In the data rows, the value 128 means zero.
Some points, each followed by its number:
[111 169 129 103 118 116 122 164 126 142 104 134 110 138 130 137] 0
[133  91 121 147 129 147 141 118 110 117 154 115 150 126 104 122] 1
[152  95 126 139 130 140 144 116 127 136 133 128 147 141 122 122] 2
[156 111 137 126 125 126 160 128 128 152 106 135 140 144 141 142] 3
[127  87 122 142 135 137 128 135 126 131 142 140 143 166 105 110] 4
[138 110 122 142 129 143 132 106 118 123 141 118 146 124 114 128] 5
[ 96 141 124 114 120 129  93 177 111 134 135 147 121 168 100 120] 6
[ 90 220 150  67 135  57 103 120 192  81  79 106  90  30 224 116] 7
[135  99 114 149 121 153 124 140 102 141 153 141 135 157  91 140] 8
[156 116 136 126 126 117 159 121 132 150 106 131 138 132 147 140] 9
[140 121 121 137 119 143 142 110 110 126 135 112 133 101 113 142] 10
[146  91 119 148 123 154 166 130 101 145 145 137 130 153 100 141] 11
[ 87 214 162  60 139  38 124 110 208  76  68 110  79  18 244 111] 12
[153  99 128 137 129 132 134 109 127 136 129 129 143 144 124 128] 13
[118 122 123 142 133 148 110 139 120 129 148 141 130 150 106 119] 14
[146  98 123 145 127 140 129 125 121 143 131 134 139 156 113 125] 15
[ 28 179 124 127 151 135  41 168 139  97 160 141  91 134 100  83] 16
[126 115 119 144 124 149 133 148 111 139 144 144 118 162 100 132] 17
[136 123 122 138 120 144 138 109 110 123 139 112 133  99 112 140] 18
[134 159 132 105 128  90 148 113 155 127  89 113 113  95 173 143] 19
[155  90 131 140 122 136 165 119 111 143 133 130 139 146 119 135] 20
[146 149 149 100 129  93 161 136 151 148  79 138 118 135 168 146] 21
[140 115 121 146 119 152 130 144  99 148 145 140 123 163  95 141] 22
[ 93 201 157  69 137  49 124 112 199  82  75 112  86  33 229 112] 23
[128 157 141  98 135  85 125  98 161  90 106 105 120  55 189 121] 24
[146 121 122 128 125 116 173 118 133 144 113 121 128 116 144 147] 25
[137 140 142 116 130 116 150 143 141 156  93 145 122 154 149 137] 26
[139 103 120 147 128 151 132 110 111 126 148 120 148 132 105 128] 27
[106 188 152  74 139  57 105 113 181  77  84 115  93  46 215 110] 28
[151 131 146 118 129 114 158 137 145 155  98 141 131 149 157 138] 29
[137 110 130 145 128 143 107 105 118 117 151 115 154 130 109 121] 30
[131 172 143  95 128  82 162 103 173 116  81 110 106  68 196 139] 31
[125 127 119 148 121 157 115 144 103 143 153 138 119 156  91 138] 32
[148  95 122 143 128 145 132 107 119 130 139 123 152 134 113 124] 33
[ 71 172 129 101 119 125  69 195 115 123 129 145 104 162 100 107] 34
Which three points above are nearest to each new point, looking only along the 4 directions in which the numbered points spread most? Their numbers follow each, nearest first.
[134 111 130 142 127 142 107 111 116 119 150 118 151 133 108 122] 30 1 5
[134 100 113 149 122 153 121 141 102 140 154 141 135 157  90 140] 8 22 17
[131 121 122 142 131 141 104 117 118 119 146 122 145 133 110 116] 30 5 14
[142  98 122 142 129 142 123 125 121 133 131 128 143 154 111 119] 15 4 2
[ 99 145 118 127 118 141 118 166 107 141 140 139 109 160  95 127] 6 32 17
[150 128 122 130 123 123 157 106 132 138 120 115 135 111 142 144] 25 9 10
[ 99 122 121 145 136 149 125 134 120 123 152 133 122 135 102 116] 14 32 30
[132 166 141  88 129  77 171 112 172 118  73 110 104  72 196 142] 31 19 24
[153 128 122 128 122 119 164 105 134 141 115 115 134 109 147 147] 25 9 3
[ 63 173 124 105 126 127  61 188 117 118 141 137 110 155  98 106] 34 16 6
[149 125 121 130 122 124 159 111 130 140 119 118 133 115 140 145] 25 9 3
[ 96 126 121 145 136 151 125 134 119 122 153 132 120 131 102 117] 14 32 30
[151 129 122 129 121 121 160 105 132 139 118 114 134 107 144 146] 25 9 10
[ 94 144 125 111 120 125  90 180 112 133 133 148 120 169 102 118] 6 34 14
[109 176 130  97 117 111 121 166 128 142  98 133 110 134 135 138] 0 26 21
[123 114 127 143 138 141 109 114 125 113 153 118 143 130 112 117] 30 5 1
[132  99 120 143 131 141 110 124 122 123 144 125 148 137 107 118] 30 27 1
[152 129 146 121 129 117 157 137 144 155 100 141 133 151 155 137] 29 26 3
[141 118 121 146 119 151 128 144  99 148 145 140 121 163  96 142] 22 17 8
[131 117 129 145 132 151 110 110 117 115 151 115 155 120 110 120] 30 5 1
[140 105 115 148 121 155 123 135 100 140 153 135 140 155  94 136] 8 22 17
